rotation steps, each row followed by its count of steps
The counts run from 0 to 153.
[-31,-16,20,-39,-5,-2,2,25,-35,-55,-2,0,-11,-35,-1,-37,-14,6,26,-13,-1,-21,38,-12,-17,-25,-45,13,5,-29,7,10] : 84
[-17,-21,21,-27,4,-29,-2,27,32,-43,-7,-8,3,-47,6,-35,-15,8,15,-42,-4,-42,24,-3,2,-5,-6,12,-9,-12,45,-17] : 150
[-24,-10,-3,-13,1,-23,-4,22,28,-42,-37,1,-15,-35,-7,-8,11,19,20,-31,-25,-34,30,-27,46,-9,3,0,19,-39,31,11] : 91
[-31,-26,17,-20,-14,-21,17,28,14,-31,-45,5,-24,-27,-4,4,-11,-5,37,-10,-27,-38,-7,1,23,-27,26,39,16,-2,45,-3] : 46
[-8,-12,-13,8,20,-6,14,42,21,-35,-39,-1,-29,-61,9,-13,3,-32,22,-13,-30,-12,11,-6,36,-13,-1,-38,23,-10,10,24] : 32
[-1,-41,-2,-11,26,-11,4,59,8,-32,-39,-17,-15,-40,13,-14,2,-22,26,-24,-19,-14,-4,1,32,-51,-3,12,16,-22,7,9] : 95
[-43,2,1,-19,23,1,13,23,-22,-41,-10,-11,35,-53,-14,-29,10,-5,18,-8,-61,-1,19,13,-12,-3,-10,-7,-7,-18,-15,27] : 17
[-19,-9,-17,-5,31,18,10,15,20,-11,-20,6,-6,-21,-23,-72,6,-11,34,-19,-33,-47,-25,-19,-15,-3,-12,9,18,38,-9,3] : 118
[-21,-6,18,-22,5,-6,24,40,-22,-60,4,-7,3,-52,16,-43,-23,-16,23,3,-5,-7,35,11,-7,-23,-27,-24,1,3,0,25] : 82
[-33,-10,17,-41,8,-35,4,31,-21,-34,1,17,1,-33,6,-21,-23,10,35,-9,1,-44,31,2,-9,-11,-32,-23,9,-37,0,-1] : 146
[-21,-5,-14,5,38,12,27,14,23,-14,-20,18,-10,-22,-17,-66,-1,-23,36,-17,-36,-44,-5,-10,-31,-8,9,0,17,36,-10,4] : 119
[5,3,-3,-15,31,-7,16,16,11,-44,-44,-14,15,-44,-29,-35,2,-18,32,-47,-29,-33,19,13,-19,-14,1,1,-1,14,-22,9] : 14
[-38,15,23,-30,-9,0,33,28,-21,-42,-16,-4,-1,-43,-16,-22,-30,-27,31,23,-24,-15,17,18,-9,-15,8,5,13,39,11,25] : 126
[-15,13,3,-18,23,13,-11,13,21,-48,-8,2,12,-15,-52,-56,-5,-22,26,5,4,-41,36,-20,-10,-25,0,8,33,-2,9,14] : 71
[-26,-44,-18,-5,31,-1,3,59,-13,-24,4,8,4,-50,29,-39,6,-1,23,5,-24,-32,-30,-6,3,-13,-22,-12,7,-24,-3,-7] : 99
[-39,-13,16,-28,-13,-21,16,24,19,-19,-42,2,-22,-11,-3,-5,-9,5,41,-12,-41,-32,-5,-16,42,-29,14,40,23,-5,36,8] : 47
[-23,-10,10,-35,48,5,-7,45,7,-11,1,-21,19,-38,-53,-37,-19,-28,13,5,9,-40,-3,-2,0,-15,0,13,30,-1,24,-6] : 7
[-50,-12,16,-39,3,-8,0,14,-16,-42,3,-3,-18,-34,-3,-44,-8,17,15,-22,-5,-24,36,-25,-9,-10,-50,4,8,-37,20,11] : 85
[-16,-19,-18,7,23,2,1,32,30,-29,-36,-14,-27,-60,0,-17,11,-15,12,-28,-42,-11,9,-17,36,-4,-16,-27,19,-14,19,16] : 31
[-32,-11,19,-22,28,20,2,31,3,-37,-6,-3,-21,-38,-51,-44,-18,-13,-2,7,16,-35,33,-19,-24,-14,0,2,30,2,36,2] : 132
[-50,11,12,-40,-4,14,-5,28,-11,-25,8,-16,32,-42,-54,-26,-15,-15,14,21,-17,-25,2,-7,11,-2,-21,18,30,7,28,6] : 67
[-14,11,0,-16,31,-13,21,10,4,-43,-42,-4,19,-33,-22,-34,4,-13,43,-39,-42,-25,28,15,-13,-13,-2,-7,2,-4,-34,24] : 15
[-40,-22,0,-6,-7,-16,12,14,5,-43,-3,31,14,-26,24,-41,0,19,43,-4,-41,-45,-15,-8,-4,-1,12,23,-15,-14,25,-9] : 104
[-17,-28,11,-40,25,-13,18,60,-29,-29,-7,-14,-2,-59,4,-20,-18,0,8,-18,-5,-28,16,13,-18,-19,-36,-19,3,-7,-7,2] : 144
[-23,-2,-7,-12,15,2,-1,24,18,-12,-10,9,-1,-15,-23,-37,-20,-44,59,24,-6,-42,-29,-10,20,-33,-4,6,49,13,14,6] : 114
[-52,-8,15,-27,14,-5,0,18,3,-32,12,2,-17,-38,6,-50,-9,21,3,-19,-12,-30,36,-31,0,3,-39,-10,2,-35,37,1] : 86
[-30,-27,17,-9,-8,-15,19,33,18,-36,-36,13,-25,-40,7,-2,-16,-8,30,-4,-27,-36,-5,2,9,-9,36,22,9,4,57,-12] : 45
[-16,-30,-5,-29,36,-4,2,46,0,8,-27,-1,-17,-12,-22,-25,-11,-25,42,3,-11,-42,-30,-9,11,-38,-6,18,46,-2,-6,-5] : 52
[-27,-27,11,-26,-4,-19,-6,33,18,-50,7,-1,15,-54,8,-37,-14,20,5,-27,-4,-42,19,-9,-4,2,-7,13,-16,-16,45,-23] : 149
[-40,10,20,-33,-2,-17,2,6,-17,-48,3,1,2,-55,-6,-25,-30,-30,41,-3,-2,-18,34,10,-5,-11,-35,-22,13,-23,5,12] : 21
[-25,-24,-18,6,17,7,-7,28,24,-35,-37,-14,-26,-58,-16,-21,22,-10,2,-31,-47,-9,17,-26,25,1,-13,1,15,-23,24,13] : 30
[-17,1,-13,-12,32,23,-11,19,15,-39,-24,-8,8,-33,-59,-51,21,5,3,-21,-23,-32,26,-28,-9,-2,-10,21,19,-2,3,13] : 73
[-22,-28,9,-34,31,-4,20,67,-24,-33,-1,-19,17,-56,7,-28,-2,9,-2,-5,-24,-12,15,4,-10,-20,-22,-19,-2,-11,-6,14] : 143
[-23,-15,22,-32,1,-4,11,36,-38,-61,-1,-4,-5,-44,8,-35,-16,-8,26,0,8,-12,37,8,-19,-33,-31,0,2,-14,7,21] : 83
[-21,-8,-17,-12,12,13,-6,22,4,-33,-13,17,10,-12,-34,-48,-2,-33,54,28,-13,-43,-26,-18,12,-32,-1,21,45,7,3,11] : 115
[-26,-21,-27,-11,30,9,5,42,3,-11,-2,22,20,-24,-18,-46,3,9,34,19,-24,-61,-37,-17,-3,1,6,-1,26,13,-2,-7] : 55
[-35,-26,15,-11,1,-15,17,15,22,-23,-18,-2,-10,-43,19,-33,-11,-8,31,-31,-45,-33,-14,9,-5,-7,16,39,-19,13,42,-13] : 106
